Each row has a name. Each question is about the rows just above it. Places in a row count from 0.

-7.603 -7.055 -5.813 7.227 -> K_569
2.052 -7.333 8.524 -3.155 -> K_638
-9.169 -8.594 -7.052 8.932 -> K_479
Changed K_638: 2.052 -7.333 8.524 -3.154. Place and old value: -> 3, -3.155
One entry of K_479 was changed: -9.169 -8.595 -7.052 8.932. Where, and from what? -> 1, -8.594
Where does -7.604 -7.055 -5.813 7.227 differ from K_569, and what was there? -> 0, -7.603
Move every entry of -7.603 -7.055 by +1 step of 0.001. -> -7.602 -7.054
Changed K_569: -7.602 -7.055 -5.813 7.227. Place and old value: -> 0, -7.603
Shift each entry of 2.052 by +1 times 0.001: -> 2.053
Changed K_479: -9.168 -8.594 -7.052 8.932. Place and old value: -> 0, -9.169

1.191 1.209 1.435 1.223 -5.526 -3.558 = K_327
-4.051 -4.134 -4.794 -4.110 -7.757 1.376 = K_2
-5.932 -6.053 -6.981 -6.035 0.578 3.768 = K_212
0.287 0.286 0.383 0.296 -2.052 -2.374 = K_438
-1.946 -1.989 -2.235 -1.984 5.826 0.175 = K_290
-5.831 -5.949 -6.847 -5.934 3.502 3.790 = K_173
-3.201 -3.268 -3.773 -3.248 -4.863 0.740 = K_395
-3.758 -3.837 -4.450 -3.811 -8.875 1.085 = K_488
One entry of K_290 was changed: -1.945 -1.989 -2.235 -1.984 5.826 0.175. Where, and from what? -> 0, -1.946
Changed K_212: -5.932 -6.053 -6.981 -6.035 0.579 3.768. Place and old value: -> 4, 0.578
One entry of K_438 was changed: 0.287 0.286 0.382 0.296 -2.052 -2.374. Where, and from what? -> 2, 0.383
One entry of K_2 was changed: -4.051 -4.134 -4.794 -4.110 -7.757 1.375. Where, and from what? -> 5, 1.376
Changed K_212: -5.932 -6.053 -6.982 -6.035 0.578 3.768. Place and old value: -> 2, -6.981

0.382 0.411 -0.072 -1.187 -1.737 8.480 -0.244 -0.269 -0.043 0.247 1.218 -1.407 -0.272 0.809 -0.710 0.309 0.648 1.014 -0.230 0.307 0.200 0.232 0.352 0.717 -0.994 -1.828 1.269 0.035 -1.284 -0.113 0.236 -1.175 0.027 1.692 0.828 : K_810
0.382 0.411 -0.072 -1.187 -1.737 8.480 -0.244 -0.269 -0.043 0.247 1.218 -1.407 -0.272 0.809 -0.710 0.309 0.648 1.014 -0.657 0.011 0.866 -0.657 0.330 -0.696 -0.298 -1.324 -0.229 -0.096 -0.064 -0.624 -0.839 -0.522 0.518 -0.681 -0.875 : K_259
0.794 0.299 0.717 1.374 -0.415 -7.246 0.093 1.521 0.258 -1.011 -0.831 -0.946 0.893 -0.929 -0.277 -0.991 0.920 -0.369 0.701 1.223 -0.637 0.572 0.730 0.538 0.653 -0.999 -0.619 -0.639 -1.164 0.770 0.472 0.705 -1.085 -0.323 0.274 : K_382
One entry of K_810 was changed: 0.382 0.411 -0.072 -1.187 -1.737 8.480 -0.244 -0.269 -0.043 0.247 1.218 -1.407 -0.272 0.809 -0.710 0.309 0.648 1.014 -0.230 0.307 0.200 0.232 0.352 0.717 -0.994 -1.828 1.269 0.035 -1.284 -0.113 0.236 -1.175 0.027 1.691 0.828. Where, and from what? -> 33, 1.692
Move every entry of 1.521 0.258 -1.011 by +1 step of 0.001. -> 1.522 0.259 -1.010
Shift each entry of 0.299 0.717 by +1 times 0.001: -> 0.300 0.718
One entry of K_810 was changed: 0.382 0.411 -0.072 -1.187 -1.737 8.480 -0.244 -0.269 -0.043 0.247 1.218 -1.407 -0.272 0.809 -0.710 0.309 0.647 1.014 -0.230 0.307 0.200 0.232 0.352 0.717 -0.994 -1.828 1.269 0.035 -1.284 -0.113 0.236 -1.175 0.027 1.692 0.828. Where, and from what? -> 16, 0.648
-0.619 -0.639 -1.164 0.770 with +1 step of 0.001 on every entry: -> -0.618 -0.638 -1.163 0.771

0.800 2.390 -0.474 0.195 0.222 0.533 2.294 -0.132 1.811 1.665 -0.313 -2.165 1.662 5.115 0.052 -4.105  K_820
1.117 -0.299 -0.264 -0.654 0.739 3.087 0.390 0.683 -1.402 -4.180 0.820 0.906 4.310 1.272 -1.729 -3.224  K_617
-0.100 0.665 -0.950 -0.250 -1.306 2.445 -0.925 -0.707 0.170 -2.708 0.098 4.375 4.292 1.958 -1.727 -6.028  K_56
0.706 2.313 0.098 -0.940 0.483 -0.492 0.717 2.425 0.348 5.050 2.299 1.362 4.081 0.301 0.700 -0.389  K_235
2.527 -0.412 -3.343 1.477 0.816 1.353 1.115 1.631 -2.688 -0.272 2.441 4.358 0.086 0.045 0.665 5.134  K_350
0.885 -0.957 -1.687 -1.508 -0.932 1.208 2.375 0.308 0.656 3.368 0.127 0.950 -7.600 -1.539 4.114 -4.778  K_485
0.706 -1.188 0.098 -0.940 0.483 -0.492 0.717 2.425 0.348 5.050 2.299 1.362 -0.647 0.301 0.700 -0.389  K_368
0.438 -1.242 -1.933 -0.692 1.518 -0.107 0.133 -0.072 -1.694 8.031 -1.275 1.700 -2.045 -1.857 1.187 -1.036  K_965
1.582 0.974 -0.506 -0.381 -1.779 2.012 0.088 -2.523 -0.478 3.008 1.076 -8.809 8.566 -3.848 0.890 -1.191  K_143
-0.365 1.019 0.418 0.965 2.044 0.945 2.981 -1.340 0.321 -1.310 0.341 -4.276 8.539 -3.044 -4.829 -0.966  K_388
1.117 -0.299 -0.264 -0.654 0.739 3.087 0.390 0.683 -1.402 -0.789 0.090 9.040 4.171 0.143 -4.351 -4.238  K_818
0.119 0.276 -4.427 0.051 0.709 -2.672 0.807 0.527 -0.037 2.103 -0.002 -5.071 2.467 -4.535 -2.353 1.048  K_61
One entry of K_61 was changed: 0.119 0.276 -4.427 0.051 0.709 -2.672 0.807 0.527 -0.037 2.103 -0.002 -5.071 2.467 -4.535 -2.353 1.047. Where, and from what? -> 15, 1.048
Changed K_965: 0.438 -1.242 -1.933 -0.692 1.518 -0.107 0.133 -0.072 -1.693 8.031 -1.275 1.700 -2.045 -1.857 1.187 -1.036. Place and old value: -> 8, -1.694
Move every entry of -0.037 by -1 step of 0.001. -> -0.038
Move every entry of 1.115 1.631 -2.688 -0.272 by +1 step of 0.001. -> 1.116 1.632 -2.687 -0.271
Changed K_235: 0.706 2.313 0.098 -0.940 0.483 -0.492 0.717 2.425 0.348 5.050 2.299 1.362 4.080 0.301 0.700 -0.389. Place and old value: -> 12, 4.081
0.308 with +1 step of 0.001 on every entry: -> 0.309

